The rows of A fall into several groups, which share some directions, and each row is roughly a mix of its group's hidden directions.
A:
[[ 42 -13  -7  26 -22  21  19  10  38 -15  55]
 [-62  16 -34  -6 -10 -37 -24  -3 -17  33   7]
 [-42   4  40 -10  45 -18  -3  49  -7 -16 -13]
 [ 10 -39  22 -11  16  28  20 -16 -26 -20 -61]
 [ 11  14  32  -3  -5  62  28   9  46 -21   9]
 [ 24  -4  18  10 -59  41 -13 -32 -13  34   0]
 [ 10 -19 -14  40 -51  37 -21   3  11   6  43]
 [  4   3 -27  49 -34  -9   2  53 -37   0  12]
 [-45  43  -5  -9  32 -36   3 -44  17 -11  -8]
 [ 41 -11   9  17 -40  25  20  36   9 -11  49]
 [ 39  12 -21 -13 -44  20  13 -33  37  27 -28]
 [ 24  -3  -9   5 -22 -31  22  -5  60  -6  49]
 [ -5 -17  -3   6   8 -23 -13 -22 -24 -26 -76]
 [-41  -4  33 -27  55  34  -6  -9   4 -17 -24]
 [ 21 -34 -21  33 -26   4  13  64 -25   2   0]
 [ 28 -29  46 -16  19  22  14  36  -8 -38 -28]
 [-60   4   3 -12  39   8  -3  56   7   7   8]
 [ -5 -47  10 -47  46  40  -8  15  -4   0  -8]
 [ 44 -23  14  50 -15  12 -14  39 -17 -21  27]
 [-21  12 -38  21 -22 -26   5  46 -30  -5  44]
 [  1 -30  17 -14   9  16 -21 -12  10  29 -73]
 [  8  -4  22  36  -5   3  17  24   4 -43  64]
 [-17   7   9 -35  31  41 -11 -43  38  13 -30]
 [-26 -19 -32 -29  27 -11 -24  19 -39  41 -29]
 [-62  23  33   2  30 -16 -19  30 -15  23   5]
 [-11  14  15 -32  13  -3  17 -64  43  -2 -27]
 [-13  -6  39  26 -29 -34 -14  -5 -60   8 -22]
 [-27  47  -9   2  -2 -34 -12  -5  30   2  59]
 [-45 -27  24  29  18 -31  28  45  14 -13  10]
 [-24 -10   6  27  29 -13   7  54  31 -36  33]
 [ 25 -17  25  43  25  39 -24  30  -8   0  39]
 [ 66  10  40 -13 -31  -2  10 -11   3  21  28]
 [ 35 -20 -37   9 -18  24 -28  12 -36  -7  50]
 [-36  37   8  13  -6 -21 -11 -53 -44   4 -22]
 [-10  18  21  -5  -3 -43  -3   3 -56  25 -47]
 [-21  37   9 -20  -6 -40  19 -43  33  22 -31]
 [-36  -4 -39 -20  37 -56  24   2 -10  12  -4]
 [ 11 -18 -48  23 -57  28  -5 -37   8   6   6]
 [-36 -23 -12   1 -31 -34  23  -4 -20  56  21]
 [-19 -25  18  15  -6   0  39  40  17  21  58]
 [-11  34  29  51   7   7 -17   4  27 -36  39]
 [ -1  26  34   8 -37 -20  -8 -56  -4  13 -41]
 [-26  20 -39 -30   8   8   4  39  33 -22  45]
 [-13   9 -17  -1 -33  13 -42 -35 -15 -15 -59]
 [-11  -4 -21  19   2  14 -16  60  21   2  57]
 [ 45  -3  17  15 -10  34  -7 -60  29 -19 -13]
 [-24  12 -46 -10 -50   7  -8 -39  16 -14 -35]
 [-49  14  -9  -7  30 -54   4  16 -40  -5 -19]
 [ 51 -24  59   0   5  19   4  23 -24  14  16]
 [ 66   9  12  12 -26 -12  -3  -1  20   4  53]
 [-24 -10  35  33  25  29   5  38 -21 -27 -40]
 [-32  -5 -14  13 -38 -26 -27 -36 -30  26 -41]
 [ 21  11  -9 -24  29  14  31  37  42 -47  -9]
 [-47  30 -54  -1 -23  -6 -30 -25  15 -12 -17]
 [ 21  -9 -52  22   6   9 -49   6   3 -49   2]
 [-32  19 -35 -38  45  -6   0 -14   9   9 -48]
 [ 34 -25  16  15   0  44  -2 -34 -28 -29 -42]
 [-40   5   1  13 -10 -33 -27 -26 -21  -1 -62]
 [-20   1  11  21   2 -45  11  64  -5  -9  38]
 [ -1  -4 -16 -48  39 -55   6  28 -20 -14 -13]
 [ 39 -18  42  21   7  12  22  29   8  13  54]
 [-13 -13  22 -40  36  -1   1  49  15   3 -48]
 [-12  19 -24 -19  11  14  -2 -48  -6 -11 -66]
 [ 47  -5   8   6 -49  43  11 -17  38  15  -2]
 [ 35 -22 -19  -9 -11  14 -18 -35  15  20 -64]
 [ 37 -29   7  32 -42  28  19  26  13  -3  41]
 [  0 -14 -46   6 -29 -26  30 -14  42  40 -18]
 [ 15   2  35  25   7  29 -12 -15 -39 -53 -33]
 [-54  17   5  -3  -1 -53  -4  -5 -11  40  31]
 [-64  17   4  -4  24 -46   5 -15 -10  16 -33]
 [-47 -13 -29  -4  38 -52  -9  19 -24  15  12]
 [-35  10  34 -42   3 -15  39  32  25 -26 -22]
 [-30  24   9  16  14 -38 -16 -20 -63 -25  -1]
 [  0 -21  39  26  23   2 -12  55 -41 -25   7]
 [ 38 -25  14  41 -16   1 -12  44 -49  -7  -4]
 [ 62 -22 -27  16 -41  -2  -3  -2  13   4  39]
 [-16  -9  31 -22  22 -13  12  -7 -46   2 -63]
 [-36   8  -2 -38  57 -16  33   1 -18  20 -23]
 [  2  37 -29   3  -2  -3  56  -5  42 -38  -4]
 [-29  36  42  11  23 -40 -24  35   7  12  24]
 [-23 -17  17  33 -21 -39   0  16 -64   5 -16]
 [ 54 -27 -38  13 -46  17  -4 -12  10 -15  24]
 [-11 -12   7   2  29   8   7  41  28 -17  69]
 [ -4  16   5  11  -2  37  10 -41  52   5 -49]
 [ 16   4  22 -24  56   4  23  30  17 -48 -17]
 [ 47  -5  20  17 -51  42 -11 -20 -26   0 -15]
 [ 22  -6 -15 -45  -5  12  -4 -55  23  36 -30]
 [-28 -10 -10  -9 -11 -23 -15  -7 -42  52 -47]
 [ 15   2  30   9 -19  -6  30  12  16  40  65]
 [-20   8 -36  -1 -29 -49  24  27 -35  32  13]
 [  8 -30  33 -11  37  45   2 -25  26 -41   0]
 [ 16 -11  16 -13  10  40   6 -59  19 -11 -48]
 [  2 -33  48 -11  30  36 -16  34   7 -10 -38]
 [-13  28  37 -38  33  -3   2   6   2 -29 -55]
 [-23  -2 -36 -30  30 -34  21  39  38  15  18]
 [  4 -36  -5 -26  46   8 -20  39  39   7  32]
 [ 39   3 -20   5 -22  48 -41 -15   5 -41 -19]
 [ 61 -12   7  21 -43  39   9  -8  22 -17   9]
 [ 51 -51 -25   3 -16  39 -11  24 -17  13  -2]
 [ 18  16  14  31 -45  39  -7 -14  28  18  46]
 [ 52 -17 -40  15   4  -3   1  10  11  -6  60]
 [-16 -16  -3   8 -21 -25  26  56 -51  11 -24]
 [ -6   4  -1   5  33 -11  11  24  31 -39  65]
 [-29  -9  39  18  31 -15  13  40 -29 -46   9]
 [ 40  10 -33  22 -30 -22 -37  -1  15  -9  49]
 [ 20 -17 -25  40 -22  16  10 -12  18  -6  67]
 [ 33  46   6  -6 -10  20  26 -45  47  -4   3]
 [-10  -7 -39  46 -27  20  13  58 -16  -5   2]
 [-10  22  33  24 -43 -43  20  14 -23  -5  40]
 [ 16   8  30  26 -44  11  19  34 -34 -18  43]
 [  5   2  23 -27 -12  -4   9  -5  34  22 -74]
 [-33  47 -26   9 -25 -15  24 -49   0  -6 -27]
 [ 16  26 -50  33 -42  12 -15  -8   7   3  43]]
Here is one row from each group, named. Which group is each of the other rows in?
[-65  11   5 -22  14 -39  32  24   9  20  11] | <82>
[-23  12   0  19  15 -30   1  18 -26 -27  70] | <88>
[ 20 -18   9  -8  17  48  -4 -40  52 -26  14] | <126>

[ 38 -29 -10 -28  -4  -3 -16 -22 -68  -6  11] | <126>
[ 37   3 -10  40 -45 -36  10  27  22   9  29] | <126>
[  4  -6 -36 -46  10 -36  42  27  17  -8  32] | <82>
[ 31 -22 -23  -6  -6  47 -32 -28 -21  21 -42] | <88>
[ -6 -19 -41   2   6 -30  27  60  -9  -2  35] | <88>
[ 11   9  21 -29  17  -6 -10 -32 -44  21 -58] | <82>
[ 13 -34  24   0  21  54  10 -10  24 -13 -49] | <126>
[ 30   2   2   1  -9   9 -35 -31 -73   0 -12] | <126>
[-11  44 -11   5   0 -22 -26 -59  -5  14 -41] | <82>
[ 30 -43 -31  -3  -3  56  -6  20  32   7  20] | <126>
[ 33  17  34 -19   6  67   8 -22  -9  26  -2] | <82>
